In the rows, 128 means zero.
Rotation paths and how fast each direction turns (deg/step)
Each turn is a multiple of 5 degrees from 10 to 175, or 0.
Each row of a path follows its step; steps can be skipped.

step 0: [130 131 127 132 130 134 140 119 128 129 131 113 125 128 137 128 115 131
 127 141 121 132 120 136 136 129 119 117 125 121 146 129 119 130 128 117
 129 121 130 122 124 126 125 116 129 127 110 132 119 122 116 126 123 143
 130 144 136 133 114 130 107 140 126 121 133 121 119 130 125 124 135 130
 137 140 127 133 135 140 129 115 120 128]
step 2: [128 135 129 132 121 123 115 120 134 121 115 113 125 133 126 124 129 127
 134 132 118 137 127 134 122 122 121 116 134 120 129 123 125 127 129 137
 122 125 136 117 131 119 134 122 130 133 108 125 121 125 129 119 111 130
 119 137 135 122 124 129 116 139 145 123 128 142 150 133 124 126 132 132
 130 141 115 121 134 133 131 134 144 124]
step 8: [134 136 135 141 133 115 130 119 122 129 128 123 131 132 124 128 125 120
 132 128 131 114 129 124 129 126 134 132 133 125 140 132 138 124 111 123
 109 128 121 120 124 103 128 129 142 129 130 130 118 130 112 139 124 147
 135 134 138 121 126 129 113 131 125 141 121 133 127 134 125 132 132 140
 120 121 121 123 125 134 121 139 131 126]
step 10: [147 127 126 133 141 118 131 126 117 137 119 118 136 135 125 134 132 119
 135 122 130 127 117 135 129 125 124 130 128 131 142 126 132 125 129 127
 121 125 124 119 127 111 120 123 133 139 131 129 126 128 128 128 138 128
 115 128 111 137 129 139 125 130 131 124 112 130 142 114 125 139 121 141
 125 123 130 114 138 141 142 127 139 136]
step 16: [123 137 126 131 121 126 131 123 122 122 116 119 139 116 116 137 131 120
 131 134 112 131 132 123 126 142 123 123 133 116 140 123 124 134 126 129
 123 116 130 133 145 127 129 123 125 148 121 133 119 112 133 132 127 133
 137 122 129 121 140 136 116 128 126 136 136 129 140 124 119 129 117 130
 122 121 122 142 129 143 136 138 131 135]
step 20: [122 144 136 141 139 135 122 144 129 141 123 121 121 129 132 118 134 145
 131 117 123 126 130 122 141 123 141 115 123 121 137 123 136 121 119 136
 124 130 128 130 124 130 137 128 137 133 118 128 131 131 132 120 121 140
 138 125 118 111 122 138 127 147 137 129 122 129 130 130 130 121 133 132
 133 142 126 128 129 133 133 125 133 143]
step 21: [129 116 116 132 124 125 114 128 127 120 125 127 121 131 134 126 122 120
 131 132 123 118 142 133 119 141 122 131 110 131 122 115 121 123 130 137
 130 137 134 127 130 120 131 124 129 133 124 126 124 113 130 131 122 141
 133 140 130 129 127 117 129 125 124 126 125 132 140 140 135 134 113 137
 114 139 117 112 135 136 132 145 132 141]
step 23: [132 126 116 132 131 140 123 141 125 136 130 122 119 117 118 143 130 130
 136 137 133 112 124 119 130 127 114 123 125 134 132 121 112 126 123 130
 122 133 139 130 128 121 136 131 119 136 127 131 137 139 134 133 134 143
 137 128 114 127 137 141 114 118 114 119 132 124 132 139 138 128 128 129
 120 140 119 115 136 128 134 130 126 136]
step 26: [129 129 125 125 132 133 139 134 136 137 124 137 146 143 124 132 126 134
 121 119 120 110 139 116 126 134 134 119 116 129 135 130 136 127 125 114
 122 120 138 127 123 119 135 143 135 141 137 117 131 124 129 134 129 141
 137 129 126 129 137 119 130 134 115 127 114 123 128 134 116 126 124 135
 131 135 136 112 135 135 121 135 126 129]
step 28: [130 119 117 130 129 137 150 120 126 125 121 127 125 127 124 126 138 135
 129 125 128 115 121 126 148 140 132 130 117 124 130 128 135 134 121 131
 121 134 130 133 121 122 130 142 125 128 135 131 125 130 123 120 125 131
 133 126 142 137 128 140 124 138 123 121 118 123 134 124 118 135 122 129
 115 138 134 122 133 149 138 124 142 147]
[126 128 132 128 127 131 126 126 130 129 129 126 128 129 129 127 126 131
 126 129 125 129 126 129 129 128 127 124 130 126 127 128 128 126 127 131
 126 126 131 127 131 130 130 128 129 128 125 129 128 129 128 126 128 127
 127 127 126 130 128 127 128 128 129 130 129 131 124 128 125 131 133 130
 133 128 126 130 126 126 128 129 128 130] : 160
[128 127 130 128 129 129 129 130 130 128 127 126 129 131 126 127 127 131
 130 129 125 130 132 128 124 129 129 126 129 131 128 130 127 126 127 128
 128 131 128 127 128 128 131 128 132 127 129 125 126 129 123 126 127 127
 131 126 130 125 126 129 130 127 128 130 125 130 130 127 130 128 127 128
 128 129 127 128 132 128 124 128 128 127] : 60
[128 127 126 127 132 125 129 127 126 127 129 127 125 128 126 126 130 130
 127 130 130 126 129 129 127 128 128 130 126 130 130 128 128 129 126 129
 124 128 129 130 128 131 128 128 126 126 127 130 128 127 129 128 127 126
 126 127 128 125 127 127 131 132 124 127 128 128 127 130 129 129 128 130
 128 129 127 133 132 125 130 132 125 130] : 45
[127 132 129 126 128 128 128 128 127 128 130 128 128 127 133 128 125 130
 128 127 127 128 131 130 132 129 129 128 126 128 130 128 129 131 126 128
 128 128 125 131 127 130 126 130 129 125 127 128 125 128 127 129 126 130
 132 131 130 128 129 124 129 128 129 128 127 130 129 130 126 126 127 130
 129 129 128 123 128 126 130 128 128 128] : 55
[130 127 129 128 124 125 127 131 126 128 130 129 125 129 128 128 132 128
 129 126 127 124 127 131 128 129 127 127 125 124 128 127 128 129 131 127
 126 128 126 126 129 129 130 128 130 129 127 128 132 130 129 129 127 132
 128 128 130 128 129 129 129 127 127 129 129 128 128 128 130 131 129 129
 130 130 126 127 132 127 125 127 129 125] : 20
[131 125 127 125 128 131 128 129 129 129 127 128 126 128 130 126 127 131
 128 127 127 128 129 123 129 129 130 125 131 127 130 128 128 131 126 127
 125 128 128 126 127 128 125 129 126 130 132 130 126 132 129 129 127 130
 126 131 127 127 124 129 127 129 127 129 128 129 128 128 128 126 128 125
 127 130 125 129 125 128 127 130 128 125] : 125
